A single turn carries every row of the set below to another of its rows. Some are shown first; where does it send the rows asked next?
Zum: [ -8   8 -10  27 -11  -5  20 -20  -3  -7  18   7  11 -36 -11]
Kiz: [ 23  -9 -16  14  28 -19 -25 -21 -13   4 -18   6 -40  -6   0]
lozu: [  7  -9   3  22   8 -28 -20  20   4  -2 -27 -11 -20 -24 -10]
Mik: [  1 -27   7  10 -29   3 -37 -34 -25  22   7   8  -2 -27  11]
dof: [-14 -20  16  11   7 -24   5 -25  34  -4  -2  17 -18   3 -26]
zato: [ 18   6  -4 -12  -1  34 -23  -2 -15  21  20  24  19  25   4]
luput: [  6 -16  14  12  16  18  -6 -40  -7 -19  23  29 -12 -10  14]
lorof: [-17   1 -26  -5  -6 -22   3  -9 -29  36  17  23  -7   6 -10]
busu: [ 34  21  -8 -17  21  11 -13   3  22   2  20  12 -28   6  -4]
Dopa: [ 22  39 -22  -4  -4  -7  15  10  -3  14   5  10 -16  -1 -21]
safuf: [ -6  13   3 -32 -26   4 -21   2  25  28   5  10  29   7 -13]
Nav: [ -7   3   5  -2   5   3   7 -22  -2   9  31  -4  -8  48  16]
kekeb: [-13  22 -25 -12  -5  16 -33 -14 -17  21  16 -11  16  -1 -22]
gemo: [  2   8  -3  -1  -2 -19 -11   3  -2  22  -9 -43 -29  23  -9]
zol: [  0 -14  32   4 -18 -13  15 -10  30   4  19 -11 -13 -10  25]
Zuz: [ -9 -18  24  -1 -25   8 -38 -30  -7  39  -5  -3  13  15 -13]
kulas: [ 13   0 -24   0 -20  25  -7   5 -24  19  28  22  15   3   9]
Bagof: [-12   0  28 -26  -7  10 -30  12  14  -8 -21  17  -5  23  18]
nosov: [  0   1  -4   9  39 -27 -34 -15   2  12   1   8  -8 -16  35]
bov: [ 13 -11   7   9 -21 -16   1  -5  -4  11 -41 -16 -13  21  26]
buz: [  9   2  23   8  19 -19 -32  19   9   2 -32 -18 -16  -4 -13]
Vulu: [ 34  -2  39  -9  -8  13 -39   2   3   9 -30   0  -1   1  13]
Bafe: [-21  13  22   5 -21   8  24 -18 -11   9  12 -11  13  25 -14]
ves: [ 26 -28  13 -22 -14  -6  -3 -45 -19  -5 -17  -8  11  -2  14]
runun: [  3   7 -10  14   8  -7  13 -34 -34   0  20  25 -13  14  20]
Zuvi: [ -8  26  43  -8  -4 -22  -1 -21 -13 -11   0 -11 -24 -22   5]
nuve: [ -3  -1   7 -32  21   1 -34 -15 -10  23  33  10 -20  16  16]
dasus: [ 20 -11   7  -9  30 -14  13  11  -9   2  -2  -1  -5 -22 -36]
dudi: [ 11  11  40   9   8 -18  14 -35  -1  12 -26  32   2  -2  -1]
bis: [ 24 -23   7   9  -2  -9 -13 -16   2   1 -39   2 -22  14  34]
sogo: [ -3   2 -33  -7  10  21 -44 -23  -7   9  22   8   5 -13 -12]
matif: [ 17 -37   5 -18 -23  -9   6 -38  -3   2 -14 -15  15  12   3]
feke: [-16  -6  -9   2 -28 -11  -2  13 -10 -10 -26  36  -6 -12  14]
rogaz: [  1  20  38  -7  24  21 -17 -28  20  -4  14  -4  14   9 -10]
Tibe: [ -7  12  26  -6   4  25 -35 -11  14  -9   8   7  15 -40  -2]
bibe: [-23  15  -5   9   9 -37  -8   2   6  36  -8 -17  12  14   7]
Belas: [-22   9   5  11 -15  10  -8  -5  16   8  -5  12  31 -26 -32]
raf: [ 20 -23  -5  22 -38  -8  -5  12   7  14 -27   9   2 -15  -4]
Kuva: [ 19  -8  18 -21  29  -7   5  17  -2   0   9 -19  -8 -18 -26]
gedov: [ 13   8 -10 -20 -12   1 -30 -14  -2   5   6  41  12 -41  13]

matif goes to Kuva
Mik goes to Dopa
nosov goes to feke
Now these:
runun goes to Belas
Vulu goes to Kiz
luput goes to Zum
zol goes to Zuvi
nuve goes to gedov
zato goes to sogo
buz goes to bis

